In the data rows, the value 128 means zero.
Here are some points:
[ 89  79 159 191 104 165 110 145  91 131 108 110 107 105 153  42 141 192
 138 146 116]
[120 127 206 135  91 112 148 124 167 150 144 145 122 188 122 169  73  78
 132  90 116]
[124  98 146 155 110 147  63 133 102 108  91 193 134 103  91 101 171 206
 146 126 134]
[142 110  62 147 142 157 138 152 147  98 113  83 125  88 153  76 164 180
 152 162 142]
[137 102 178 164 118  99 127 144 133 143 136 151 128 104  90 150 129 113
 157 113 144]
[120  84 116 160 143 104  88 157  98 145 131 111 116  76 159  95 150 133
 162 190  74]
[138 227  79  50 152  85 129 105 201 180 178 141 192 153  88 255  43  62
 104 112 201]
[141  58 160 159 125 163  83 143  51  81 134 109  48 104 165  19 245 152
 132 174  75]
[121 168  92 107 104 113 204 107 174 179 123 138 129 175 149 197  51  66
 139  88 185]
[ 83 148 110 135  98 150 130 137 154 134 124 141 127 149 120 122 114 115
 142 154 140]
[106 163 189 128 119 138 136 118 153 138 172 136 116 154 126 146  75 128
 124  99  83]
[158  61 128 125 144 152  71 110  66  87  94 170  89  99 151 107 195 174
 102 135  92]
[104 149 142 146 138 119  97 131 155 140 137 101 154 105 123  93 112 147
 153 180 143]
[138 218 108  89  80 135 195 110 183 157 135 156 131 204  87 218  78  53
 144  53 181]
[142  42 130 171  84 142  93 174  96  66  78 153 151 124 115 107 202 160
 152 133  76]
[117 184 219 138 131 125 173 128 199 133 189  94 113 143 110 159  60  81
 131  89 105]
[153 204 102  88 103 100 165 112 177 126 144 133 137 176  97 189  97  37
 119  74 187]
[128 159 172  88 154 108 204  93 145 160 133 130  99 130 135 173  86  66
 119 110 165]
[116 165 121 123  81 101 193 110 160 199 119 143 165 204  96 233  63  72
 121  76 206]
[109  89 186 151 116 159 108 118  52  91  90 127  86 104 107  44 183 133
 152 139  95]
[125 172 127  83 123 147 189 122 168 145 132 139 157 177 130 174  76  41
  72  88 170]
[125 142 162 112 118 127 147 111 122 138 152 154  94 139  97 148 141  78
 142 121 139]
[130 175 112 108 112 154 150 131 180  94 147 119 123 152 136 136  85 106
 127 112  63]
[156  76 129 133 166 113 106 152 117  81 126 135 123  72 143 100 171 122
 108 142  77]
[139 208  97  56 131 118 181  88 161 161 142 156 147 185 117 252  64  93
  86  73 179]
[ 98 143 133 105 115 130 151 113 123 163 110 141 123 149 136 161  72  88
  95  91 165]
[ 95 206 139 116 138 115 132 110 192 177 137 134 146 146 110 137  50 105
 144 146 165]
[136 160 149 135 111  80 192 114 194 189 167 142 150 135  86 210  51  71
 146  63 189]
[111  75  78 182 104 135  86 189 133 136 110 111 175 118 138  99 145 174
 144 166 130]
[112  91 100 156 162 131  55 155  95 144 126 132 140  52 116  92 180 164
 123 194 131]
[117 176 130 134 126 131 136 111 175 147 119 144 123 144 113 127  88 127
 152 132 156]
[164  86 127 141  78 158 188 111  93 150 110 121  95 135 151  62 146  97
 137  94 172]
[141  51 178 176  93 156 103 134  89 114 100 168  97  80 114  32 180 145
 148 131 126]
[166 217 133  87 133 115 167 108 184 107 183 130 121 163  92 205 128  81
 136  66 189]
[104 179 129 108 148 142 114 116 133  86 132 114 128 133 117 127 115 177
 117 124 107]
[167 113 120  95 173 125  89 131  83  98 179  85 132 107 170 122 178 160
  86 122  99]
[122 149 101 109 137 119 178  93 103 182 119 103 134 148 158 157  90 111
 118 100 173]
[109 168 142 135 134 118 222 114 151 141 129  61 127 150 149 145  72 114
 146 109 104]
[ 97 185 105  89 126 126 155 127 182 165 124 114 194 165 120 205  34 104
 100 116 159]
[ 81 181 144  91 126 132 126 101 141 162 104 140 154 145 104 136  69 116
 124 140 162]
[162 164 109  95 142 136 125 117 139 115 183 107  81 112 131 138 150  82
 131 107 138]
[136  59 110 169 146 152  76 155  86  74 111 131 102  76 145  65 225 226
 154 175  77]
[100 245 111  70 153 116 219  98 180 155 159 104 121 162 138 219  14  78
 101  67 136]
[164 151 126 137 113 123 172 131 183 113 168 107  92 108 120 142 115 139
 175  73 153]
[133 175 126 135 115  96 170 138 168 141 171  82 150 178 123 177  77 101
 156 114 111]
[ 87 142 109 122 158  96 112 130 140 169 140 136 180 129 102 180 108 113
 103 150 164]
[105 172 121 104 119 126 119 119 141 118 130 118 158 165 104 146 104  80
 119 142 119]
[175  63  75 152 190 120  81 176  71  51 139  72 149  58 166 105 225 242
 124 151  61]
[115  89 106 147 164 111  70 150 101 147 125 135 155  66 114 110 175 156
 121 183 128]
[ 86 197 158  65 121 123 138  80 138 185  99 181 165 171  93 180  32  80
  83 102 193]
[131 132  87 100 151 137  95 137 123 101 128 123 150 115 143 134 148 161
 106 144 125]
[146  76 122 167 155 138  69 148  92  87 116 144  79  57 144  29 208 206
 159 184  60]
[102 146  97 125 128 111 101 173 132 112 154 107 221 156 101 189 145 141
 105 163 107]
[148 103 121 159 116 180 148 153 131  74 107  94 123 127 161  82 141 219
 124  86  80]
[153 114  88 128 154 137 119 130 119 119 132 110 115  92 145 114 141 171
 114 129 159]
[202  54 100 160 129 103  70 156  83  85 142 107 115  92 151 103 220 152
 161 148  55]
[164  78  90 140 153 132  60 142  77  52 102 136 135 113 152  82 249 192
 118 168  65]
[129 111 140 127 137 114  67 151 116 107 159 138 112 118 131 129 160 120
 125 157  78]
[118  93 172 167 122 149 111 138  95 126 138 121  79 120 131  95 167 148
 145 126 105]
[ 72 203 179  98  99 145 187  97 173 150 109 141 143 162 103 148  24 104
 117  75 166]
[ 76 197 101  92 148 123 159 119 169 167 124 122 195 155 110 165  66 100
  89 143 205]
[226  48  97 191 158 117  91 159  93  43 156 105  59  26 148  72 255 196
 197 144  14]
[132 136 157 143 100 124 136 102 147 151 129 172  84 120 101 132 102 108
 173 114 153]
[141 137 120 140 126 104 123 136 126 114 133 125 134 128 140 159 127 136
 158 109  64]
[109 101 114 142 123 138 110 162 136 108 102 112 148 115 123  94 148 155
 134 164 125]
[157 137 143 100 142 115 124 131 119 108 176 103 160 154 124 179 132 147
  83  77 134]
[151  52 124 144 129 116 100 155  79 109 123 107 133 108 155  74 191  92
 107 136 112]
[106 175 133 114 105 128 151 103 157 172 135 130 139 158 125 152  55  82
 135 107 161]
[ 91 115 106 128 127 155 105 136  96 132 109 126 148 148 151 114 131 169
  93 172 124]
[158  95 134 173 106 157 149 162 126  69 111 107 127 131 121  92 182 173
 150  96 116]
[ 79 157 147  93 177 112 123 121 118 173 165  94 179 133 148 165  66 131
  81 136 108]
[116  86 132 142 106 144  69 136  74  94  92 148 141 124 135  66 172 131
 135 176  54]
[136 237  66  56 141 118 137  97 177 154 172 120 158 169 108 215  86  89
  96  96 225]
[129 208 120  82 179 107 163  84 150 150 179  77 124 149 144 185  73 125
 107  97 139]
[153  76 162 161 113 159 122 134  88  56 111 151  51  84 130  57 192 142
 157 117  77]
[162  50 108 161  90 115  61 158 102 123 111 163 147  99 114  71 182 128
 153 153 120]
[140  97 152 150 121 112 137 103 109 144 119 130  82 108 153  91  99 122
 166 113  84]
[ 94 185  87 122 126 131 169 131 182 173 161  81 147 169 160 179  51 122
 116 126 121]
[126 141 146 146  72 126 197 164 163 174 103 138 112 183 125 103  78  96
 172 106 118]
[182  82 133 139 150 134  64 158 120  60 144 136 127  84 130 100 205 161
 125 132  65]
[146  75 128 156 134 150  96 119  70 105 118  93  67  64 166  10 193 165
 155 158 105]
[164 115  96 120 164 121 143 137 111 131 149  94 131 134 170 150 168 126
 113 132 119]
[136 165 133 118 156  87 164 142 138 123 160 103 225 189 103 255 119 164
  87  84 124]
[128 180 155 119 159 137 137 116 146 101 158 119  93 133 111 152 152 127
 148 133  93]
[117  90 175  94 184 144  57 104  70  93 109 172  89  57 131  82 168 129
  97 165  97]
[158 224  87  68 132 120 210  97 181 155 161 125 134 174 114 205  99  41
 113  88 199]
[129  54 123 149 117 180  97 138  74 102 101 137  67 124 172  47 206 161
 125 190  82]
[154  75 119 143  88 139 133 135 145 124 105 132 116 151 152 106 110 128
 132 110 126]
[131  95 143 146 124 125  82 130  98 118 121 132 129 109 130  74 145 148
 147 150 105]
[121 106 114 146 125 156  97 123 113 127  81 142 136  81 112  79 127 163
 131 144 140]
[133 167 121 103  91 132 195 118 166 186 132 125 151 225 159 184  37  78
  95  77 184]
[128 206  97  90 120 110 163  86 181 195 157 130 132 159 118 188  38  70
 136 111 178]
[151 177 109  89 177 109  95 151 170 108 189 105 148 110 113 170 133 121
 126 126 132]
[170 100 124 118 114 101 132 140 132 118 135 111 157 149 148 131 111  86
 114  92 113]
40 more points follow, each with its number after it:
[118 160 103 110 115  86 138 116 152 188 145 150 133 139 110 201  82  36
 155 145 129] 0
[135 187  85  74 110 115 177  78 152 169 118 159 117 148 112 185  63  74
 134  80 199] 1
[129 168 100 101 143 115 136 131 162 138 172  89 142 135 147 162  87 108
 124 127 105] 2
[ 80 108 130 102 144 135 160  95  83 205 103 103 146 142 198 129  78 137
  69 125 190] 3
[140 185  71 113 101 122 136 106 152 146 137 124 110 145 125 129 102  59
 166 113 144] 4
[122 162 189  99 106 127 180  96 141 161 161 111  89 158 115 146  88  62
 127  75 160] 5
[111 169  82 123 121 123 167 143 181 165 164  77 160 166 169 183  62 131
 128 122 117] 6
[184   8 158 179 128 144  85 132  84  98 102 129  74  57 150  18 184 178
 174 137  88] 7
[154  43 130 160 138 136  77 122  73  97 105 152  66  48 147  30 210 190
 169 167  78] 8
[137 124  76 110 159 101 113 148  99 137 151  94 194 125 151 160 154 148
  98 142 136] 9
[146 160  90 106 133 136 121 117 132  89 123 126 137 161 132 152 164 131
 115 132 113] 10
[132 175 142  80 137 107 194  87 148 190 170  86 120 174 161 173  36  71
 105  87 157] 11
[ 97 159 130 148 122 101 122 146 162 145 151 148 136 154  93 179 131 102
 146 146 132] 12
[185  90 134 139 154 143  92 147 141  94 152 129 109  98 141 106 182 154
 119 119 113] 13
[133 127  70 114 167 114 114 140  97 118 134  86 171 110 148 149 150 154
 111 156 128] 14
[148 103 134 174  78 153 142 125 139  96  97 122  98 150 136  68 144 139
 146 118 126] 15
[155 158  84 121 100 106 151 137 155  98 145 124 117 136 104 152 141  82
 189 126  77] 16
[102  93 135 156 154 103  81 167 129 148 142 103 146  81 153 131 111 182
 137 154  89] 17
[153  39 103 145 162 123  62 171  76  81 130 121 125  78 176  90 207 178
 115 185  18] 18
[138 131  93 139 136 142 115 123 100  95 118 112  86 130 156  78 206 157
 157 186  82] 19
[142 204  85  91 135 105 199 123 187 146 154  92 160 170 114 222  78  79
 111  86 184] 20
[169 126 100 128 134 102 163 124 139 150 155 110 114 128 143 169 125 107
 152  96 159] 21
[107 108 176 186 120 158 131 116 119 173 145 105  76 103 150  55 127 181
 153 132 157] 22
[159 100 164 169  97 145 123 143 124  92 150 127  91 109 102  66 180 119
 179 102 116] 23
[139 190 151  97 115  94 184 117 147 167 203  96 148 202 102 223 116  64
 118  91 157] 24
[177  74  76 135 147 138 100 144  73  56 108 125 103 107 148  72 255 131
 123 196  89] 25
[138 219  69  95 102 111 175 130 215 119 142 140 142 170  93 214  90  70
 180 108 119] 26
[ 73 139 166 142  98 121 163 107 137 201 117 123 145 148 107 116  53  97
 153 148 164] 27
[117 129 128 134 124 141 180 117 106 151 128  99 101 155 134 121 151  97
 114 122 198] 28
[152  48 117 192 145 127 151 162  79 113 112  77 155  81 155  63 187 185
 136 146 100] 29
[140 222 113 110 107 152 214 101 210 113 143  91 145 192 133 196  31 141
 113  31 147] 30
[160  50 146 158 124 119  86 137 115 124 107 166 107  68 123  74 155 164
 170 125 133] 31
[100 168 150 124 114 120 152 102 123 163 133 110 148 190 134 152  91 119
 102  95 165] 32
[130   0 140 190  82 145 104 163  69 145  79 123 146 126 162  42 164 149
 137 172 108] 33
[142  61 177 179 134 152  64 146  97  55 109 155  53  41 135   0 214 198
 193 164  55] 34
[143 144  79  91  96 115 158 135 166 161 119 166 160 189 143 232  66  84
  95  91 133] 35
[167  93 157 115 125 141 140 127 114  98 127 172  79 118 118 124 194  78
 130 127 156] 36
[118 222 112  72 130 112 195  93 168 164 144 142 113 168 118 202  80   2
 127 104 167] 37
[149  57 125 168 123 160 115 140 103 101  68 145 158  87 151  58 140 255
 136 115  93] 38
[116 163 152 107 123 164 213  92 101  93 109 132 106 165 147 133 121 139
 103  77 105] 39
Which of these numbered points is nearest to each point below, ignoring the direction in which the first points spread most? Its number follows each.
[144  58 109 161 121 150  56 153  74  76  86 177  98  77 123  79 225 202
 154 162 111] > 1
[ 86 101 177 156 105 127 139 114 106 184 115 124 134 126 113  97  97 103
 150 164 150] > 27
[131 107 123 119 129 105 112 127 120 169 136 151 109 107 124 153 113  58
 151 156  94] > 0
[130  71 111 173 134 133 150 146  91 101  93  82 137 109 154  66 177 155
 129 154  94] > 29
[149  85 107 115 130 151 134 153 112  87 109 131 151 144 138 108 174  76
  76 142 119] > 25
[147 239 105  60 127 105 162 102 190 151 210 124 113 166 101 219  85  10
 119  79 194] > 37
[142 107 125 115 135 170 127 143  82  20  84 147 132 131 110  91 228 148
  89 129  78] > 10
[130 146 154 123 111  93 174  90 160 173 138 131 105 136 135 148  42  83
 160  82 120] > 7
[129 187  74  68  84 154 166  85 175 141  76 201  94 162 100 148 102  33
 115 114 197] > 1
[170 144  73  96 145 123 156 118 137 117 135 125 117 118 133 142 153  73
 116 125 151] > 25
[164 162 119 116 127  99 131 145 177  97 166 124 143 120 101 172 127  80
 154 107 107] > 16
[169 195  78  92 123  78 152 147 206 135 188  95 155 142 112 230  88  65
 151 100 122] > 16
[108 189  46  80 137 137 114 148 150 102 134 135 150 167 120 175 169  78
  90 174 164] > 25
[106 204  95  95 116 131 175 123 195 137 110 141 196 202 108 195  49 107
  86 112 167] > 10
[142 163 119  87 142 126  81 129 143 110 181 135 117 177 120 190 158 149
  95 146 134] > 10
[123  52 178 204 114 168  86 132  82 129 118 109  57  87 158   0 177 195
 164 154 133] > 22
[145 131  91 131 117 137 140 131 159 113  85 128 190 134 136 140  88 210
 133  98 140] > 38
[138 178  90  99 150 103 172 133 171 144 165  86 156 149 128 200 106  79
 109  98 173] > 20
[189   0 115 204  87 113  58 173  71  72 106 134  73  77 145  55 245 166
 203 164  42] > 16
[ 83 131 122  99 130 131 119  96 132 209 116 139 148 150 159 153  22 137
  83 146 182] > 3
[ 93 172 164  90 135 100 103 133 180 160 165 170 177 128  65 199  72  74
 114 126 177] > 12
[111 150  95  97 164 128 162 108 103 131 127  98 142 108 117 147 154 149
 104 166 189] > 14
[151  74  98 166 108 138  42 140  80  98  99 147  67  88 140  25 204 124
 178 176  73] > 4
[123 182 100  76 149  99 173 129 171 143 160 106 171 164 144 232  58  93
  91 108 109] > 18
[ 45 175 136 116 114 124 161 110 147 211 107 126 170 175 114 143  40  82
 116 141 198] > 27
[113  79 155 186 136 146 130 129 111 126  98  98  90  76 168  24 126 208
 156 155 119] > 22
[142 154 117 140 118 163 169 138 160  81 130  93 137 150 149 128 109 194
 119  71 109] > 30
[122 165 148  87 101 139 233  89 172 195 106 166 167 168 130 165   8  32
  90  65 174] > 7
[156  95 107 164 138 125 125 170 129  80 138 101 151 103 128 124 170 166
 136 122  83] > 20
[149  31 218 190 127 145  42 135  87  85 121 138  31  53 148   1 202 193
 198 184  14] > 34
[199  73  87 159 109 132 125 154 142  98 120 146 106 112 135 127 181 142
 163 115 109] > 21
[155 115 130 119 122 106 144 117 150 161 128 149 150 110 121 148  86 139
 149  88 174] > 31
[128  45 100 170 126 123  61 163  66 125 119 128 105  81 140  92 211 158
 160 216  66] > 0
[ 78 135 153 136 108 130 126 117 121 183 124 111 133 139 137 100  73 125
 142 138 143] > 27
[166  33 159 194 108 119  69 168  55  95 148 112 122 110 127  72 241 144
 143 158  60] > 24
[161  77 161 136 108 127 124 120  98 110 108 165  70 107 117 105 192  85
 149 124 138] > 36
[ 96 187 128 114 111 137 212 108 137 172 131  95 119 192 126 158  92  69
 110  95 224] > 28
[144 135 129 107 126  97 143 105 161 165 135 146 148 121 113 172  66 111
 137  87 177] > 31
[128 107 126 147 128 125 116 121 107 137 113 133 111 107 150  85 145 117
 143 154 118] > 8
[136 112  83 172 133 131 118 175 148 118 141  82 136 140 175 133 107 173
 141 144  65] > 6
[ 92  86 183 172 150 128 104 145  96 130 133 110 129  85 121  87 136 221
 133 147 108] > 17
[162  96 117 134  79 134 187 106 135 159 115 153  46 136 166 140 115  70
 162  92 128] > 7
[144 177 104  62 135 132 180  90 123 143 137 129 130 154 134 183  98  75
  87 101 158] > 25
[164 122  64 123 142 155 150 133 120 113 130 100 119 112 153 131 157 154
 111 116 152] > 20
[103 108 150 146  92 122 146 110 159 181 111 125 122 122 128 104  52 105
 176 141 143] > 27
[117 116 120 156 123  85 112 152 131 140 141 117 156 131 117 154 141 131
 175 157  95] > 12
[157 146  78 147  87 104 154 150 152 135 152 106 167 177 115 178 147  99
 133 110 147] > 20
[171 137 114 116 139 127 101 127 115 108 182 114  62 109 127 116 173  81
 141 127 130] > 37
[124  98 169 139 118 169 171 111  67  70  87 137  89 125 156  73 162 173
 131 108  71] > 39
[107 216  93  84 126 124 192 113 185 131 149 102 145 183 146 188  45  76
 125  99 109] > 2
[ 89 189 127  74 129 126 150  91 160 241 139 140 160 173 152 187   0  92
  69 110 207] > 3
[122  37  93 195 160 119  88 168  80 165 114  99 158  38 166  85 142 218
 130 164 161] > 17
[154 114 103  98 137 144 122 118  87 101 117 133  86 118 140 112 182 107
 122 144  98] > 37
[121 121 144 151  78 138 127 138 141 125 118 149 113 135  99  96 134  76
 171 126 120] > 23
[128  86 147 154 172 132 117 150  73  66 135  78  90  76 161 100 184 221
 149 146  28] > 2
[143  86 190 141 108 136 131 118  83 131 152 107  61 117 127  83 166  99
 140 111 125] > 5
[128 117 119 118 100 130 147 147 132 127  99 159 168 173 110 174 117 137
 111  99 137] > 35
[101  89 144 148  72 138 139 127 119 177  89 127 152 166 133  98  85  96
 133 140 150] > 33
[133 130 147 135 117 112 181 110 134 134 115 112 117 139 131 132  99 144
 142  83 144] > 7
[133 226  92  94 111 140 183 127 207 134 176 100 123 194 128 192  74  82
 139 102 127] > 19
[186  54 168 192 123 120  94 175 106  42 156 125  86  44  98  73 230 182
 200 121  32] > 23
[114 149  94 116 112 128 143 134 106 117 114 124 148 166 141 147 140 118
 111 133 108] > 10
[122 106 116 148 160 149  51 156 105  91 155  94 121  75 131  53 214 172
 135 196 102] > 2
[117 176 143 129  72 139 202  95 184 147  99 117 118 201 125 131  42  77
 134  77 176] > 15
[146  79 119 178  96 140  60 155 144 107 105 180 120  83 110  63 161 155
 173 148 109] > 31
[103 184  81  98 123 135 186 133 172 183 147  93 198 186 176 174  31 134
  90 116 170] > 6
[131  63 167 148 120 162 144 112  59  67  78 149  78 115 157  43 189 179
 129 113  57] > 39
[115 107 109 141 116 141 117 135  75 117 114 115 127 167 143 129 178 143
 128 172  79] > 19
[138  49 135 210  83 193  96 163 113  99  91 145 154 105 143  30 162 255
 137 124  88] > 38
[ 57 195 131 128  92 158 188 105 157 188 120 143 117 180 116 143  49  79
 136 145 172] > 27
[102 156 184 137  88 122 187  93 129 145 136 142  80 185 106 140 116  66
 146 101 128] > 5
[112 200 124 113 154 111 116 147 142 102 203  89 138 161  93 171 199 100
 125 156 150] > 24
[113 110 114 137 114 167 159 119 103 153 112 131  87 156 165 100 148 115
 121 155 132] > 28
[145  94 148 168 129 135 111 130  69  96 120  99 118 149 146  89 200 196
 114 118 108] > 32
[168  59 150 140 125 123 104 139  87  91 122 164  76  96 124  94 230 109
 145 138 105] > 36
[131  35  78 194 121 147  56 199 107  92  96 109 170  92 163  63 200 205
 135 187  80] > 6
[144  36 106 157 113 123  40 159  66  75 112 170 121  94 103  84 244 166
 149 201  80] > 12
[ 85 253  82  94 148 128 165 110 205 169 127 126 205 172  90 210  29 129
  98 112 204] > 14
[143 173  87  81 127 104 118 127 144 130 151 134 154 183 129 218 112  95
  98 112 143] > 10
[144 139 113 116 150 106 142 148 145 105 154  96 154 117 149 155 126 150
 129 115  84] > 2
[120 115 200 154 125 126 107 117 144 136 152 130  79 119 131  88 100 145
 184 147  69] > 34
[134 193 145 123 131 127 147 124 205 163 195 135 128 160  98 204  73 127
 132  95 180] > 13
[104 107  82 154 156 115 124 151 120 183 123  98 189  88 138 150  97 192
 122 128 202] > 17
[139 129 136 152 129 112 181 134 131 149 154  91 120 142 140 140 151 121
 144 112 158] > 21
[181 110 149 122 129 125 122 134 146  74 147 125 125 113 112 113 155 135
 147 115  75] > 13
[ 79 152 131 155 145 111 128 132 175 166 117 128 142 107 131 120  62 134
 143 161 140] > 17
[137  71 137 164 123 155  49 149 101 100 101 200 136  87 103  89 192 222
 147 137 114] > 31
[ 90 161 138 135  91 111 182 105 203 211 118 122 127 156 113 147   0  68
 188 117 152] > 27
[130 137 175 138 120 152 135 109 128  96 112 149  67  81 112  61 118  99
 150 119  94] > 34
[130  88 153 117 163 133 137  99  84 158 132  87  96 111 195  72 116 154
 105 136 115] > 11
[119  55 219 171  94 123 164 129 116 168 107 127 100 104 126  93  73 130
 163 102 115] > 7
[156  42 128 153 141 116  73 178  64  77 157 117 124  86 130  95 239 129
 122 161  93] > 24
[111 186 160  96 112 142 229  84 116 114 112 127 116 200 141 159  90  99
 105  56 132] > 39
[104 175 146  83 110 120 190  99 136 205 118 158 146 178 102 193  84  35
  89 107 246] > 28
[114  99 147 166 144 153 135 133 138 133 117  99 108  96 162  44 112 181
 145 155 121] > 22
[132 105 152 144 111 162 155 104  69 112 105 120  86 149 153  76 160 172
 131 103  83] > 39
[161 143  93  95 119 114 176 121 167 147 139 116 124 146 144 152 129  62
 139 124 179] > 21
[139 109 125 123 108 110 172 135 119 157 118 108 158 143 139 158 104  99
 111 101 170] > 29
[116  24 135 177 107 128 104 158  93 152  58 156 151  90 147  61 136 149
 138 159 137] > 33
[118 123 159 153 117 132 133 119  81 113 118 107 125 168 142 110 165 155
 108 126 128] > 32
[ 89 244 146  78 172 116 128 120 179 136 191 100 173 142 101 167  75 118
  93 128 163] > 2
[ 71 176 192 138 131 120 189 114 141 174 157 102 120 137 114 157  54 146
 133 106 159] > 22
[151 151 132 106 149 106 210 115 145 147 141  93 154 161 141 184  92 123
 115  94 118] > 29
[127 218 114  91  83 151 243  92 193 145 117 120 118 202 120 176  59  48
 124  56 196] > 15
[119 148 134 132 122 132 207 116 142 165 110 110 150 162 134 142  84  99
  97  78 205] > 28
[148  29 159 163 135 128  79 136  60 114 100 152  61  59 151  61 196 158
 170 161  59] > 8
[146 152 137 110 126 122 105 127 164 130 167 151 126 143  90 164 121  84
 134 139 116] > 12
[147  71 111 171  85 141 149 142 105 100  68 146 143 128 135 101 143 199
 146 114  98] > 38
[116 152 123 108 157 116 117 136 126 111 139 116 136 166 122 183 156 139
  89 145 132] > 10
[142  67 165 163 121 167 113 118  39  76  93 113  50 109 152  30 215 200
 150 124  51] > 39
[135 127 124 113 138 122 149 126 132 155 131 138 124 142 134 157 122  85
  89 111 182] > 28
[ 90 205 120  86 174 124 183 112 157 172 175 110 119 148 146 198  84 119
  91 122 166] > 2
[152  73  88 151 135 122  84 170  94 107 142 115 178 126 134 129 204 171
 112 153 132] > 9
[121  87 150 171 178 128  60 126  85  91  87 115 116  40 124  32 175 224
 182 200  47] > 17
[ 95 105 163 152 146 121  77 145  82 109 125 123 119 117 107  86 193 116
 120 180 115] > 12
[194  18 150 167 117 109  93 147  81  79 115 172  77  72 116  98 234 122
 175 133  77] > 36
[156  63 132 149 114 116 113 142  98 117 129 132 119  91 130 112 166 152
 143 109 107] > 21
[160  48 166 160 149 130  83 146  77  82 133 151  51  58 130  41 235 122
 156 170 105] > 36
[105 170 156 105 156 139 153 102 128 139 123 120 158 146 122 154 101 159
  89  99 150] > 32
[107 162 165  84 111 126 206  89 171 194 124 137 149 179 112 158  22  20
  86  83 227] > 7
[162  79 159 189 129 146 121 162  99  63 124 104  89  93 127  81 214 184
 165 128  71] > 23
[135  53 134 185 126 151  64 167  82  86 127 128 111  78 127  45 218 227
 147 194  75] > 12
[147 107  95 124 109 106  94 130  98 144 126 154 155 153 127 164 144 134
 110 127 141] > 35
[160  87 109 130 118 123 113 150 117 124  98 168 151 133 120 154 157 133
 103 109 158] > 35
[106  83 151 147 108 141 106 127  69 118  73 143 115 139 137  95 150 156
 129 144  67] > 32
[144 185  94 130  50 126 220 122 165 118 103 118 149 182 107 175  87  98
 166  55 182] > 15
[130 146  96 125 107 124 188 117 148 156 119 138 119 156 145 166  93  97
 141 100 150] > 21
[161  85 180 171 116 201  97 136 135  30 107 169  39  56 138  18 174 222
 157  97  62] > 34
[131 107 120 124 155 109 130 120 101 138 123  85  85 114 190  88 114 103
 133 163  74] > 11
[117 140 142 103 128 130 104 120 104 122 158 138 106 147 104 144 166  75
 113 147 132] > 37
[129 110  88 145 120 118 157 106 120 187  89 107 150 128 169 113  65 142
 116 127 161] > 29
[178  72 101 160 151 103  76 181  94 137 190 119 136  56 131 120 225 136
 160 164  92] > 21
[138  50 215 204 135 146  82 160 113  62 139 109  74  69 137  20 189 184
 166 154  23] > 34
[109  97 131 160 106 141  94 143 103 106 101 122 137 121 133  77 145 185
 142 141 114] > 32
[ 89 169 131 132 103 125 152 129 147 153 135  97 168 166 126 149  69 148
 126 100 154] > 32
[110  53 154 162 129 135  93 143  52 121  95 133 134 106 148  84 174 174
 129 159  50] > 32
[151 110  97 125 136  91 100 172 112 109 164 114 176 122 123 184 184 153
 118 129 113] > 9
[123 128 155 115 181 106 130 119  97 124 152 119 100  83 132 119 169 106
 118 154 122] > 37
[ 98  80 124 169 115 130  83 153  74 102 128  77 144 136 150  60 181 171
 140 180  94] > 32
[162 182 125 131 106 117 184 121 199 126 170  97  91 136 119 157  76 119
 183  69 146] > 23
[137 141  95 128 110 133 119 123 139 129 106 159 127 138 119 165 127 152
 132  94 167] > 1
[ 91 105 181 137 113 110 185 103 104 175 108 121 115 119 131 110  78  93
 137 124 137] > 27
[ 71 235  80 104 153 139 139 127 194 149 124 122 216 155  98 181  54 156
  91 135 180] > 14
[135 154  94 109 130 112 149 151 153 156 163 119 202 170 118 218 107 127
  99 113 180] > 9
[189  50 115 131 156 155  85 137  80  56 127 137  87  71 170  73 218 209
 129 135  87] > 13
[135 107 109 133 120 100 125 156 152 159 130  86 171 129 148 142  83 101
 140 130 142] > 17
[140  70 134 164 131 125 113 128  84  93  87 132  96  90 147  62 177 150
 150 156  94] > 8
[ 98 166 135 159 121 144 183 111 184 161 112 102 125 145 141  96  52 149
 145 135 180] > 22
[119  57  92 164 144 152  90 170 101 111  89 100 153  96 183  51 166 221
 110 178 102] > 6
[111 188 149 122  72 155 168 102 194 132  98 127 154 161  89 121  20  99
 130  70 162] > 15
[123 163  95  95 136  98 193  93 122 200 134  99 149 149 140 187  59 109
 124  96 189] > 21
[125 146 122  90 147 102 115 135 125 123 167 116 147 142 118 178 147  94
 120 146  89] > 18
[176 126  91 124 124 117 144 149 154  95 132 133 176 132 109 174 143 156
 132 103 110] > 20
[117 155 100 116 148 110 158 150 155 174 182  65 178 176 159 184  95 120
 108 142 132] > 6
[163  86 119 121 116 111 125 149 126 112 108 170 168 137 116 181 157 137
  89  97 174] > 35
[125 151  58 103 120 110 133 128 173 168 105 170 174 156 131 180  89 105
 119 148 184] > 35
[125  94 116 145 138 110 154 110  77 167 115 110 138 111 147 134 115 170
 124 136 147] > 29
[ 82 165 156 124 103 123 144 115 142 195 123 107 157 164 135 136  33 100
 130 119 161] > 27
[107 183  99 106 111 117 160 132 188 154 110 142 234 191  96 190  51 130
  94 105 172] > 38
[147 146  98 115 107 134 141  96 117 128 109  78 107 126 160  71 114  77
 145 117 151] > 4
[144 132 130 138 105 117 157 130 144 139 129 121 137 141 104 143 129  85
 146 125 168] > 21
[139  75 158 153 164 128  89 130  98 115 119 142  86  49 145  62 160 176
 140 134 105] > 8
[131 213 106  79 136 152 201  95 156 131 147 127 126 191 130 206 101 142
 102 102 135] > 10
[151 158 144 117 154 123 104 133 148  73 162 128 145 107 122 147 138 203
 113  86 102] > 13
[ 92 155 109  91 125 119 129 109 101 168 130  99 147 171 150 138 107  94
  93 135 159] > 32
[180  93 107 154  63 121 130 158 130  76 116 156 125 170  86 129 221  74
 160 120 135] > 36
[ 86 178 119  95 124 149 157 122 155 178 131 123 173 190 139 184  62 127
  80 129 160] > 32
[151 204 102  99  95 105 161 113 190 150 160 122 158 176 112 172  76  31
 121  80 181] > 4
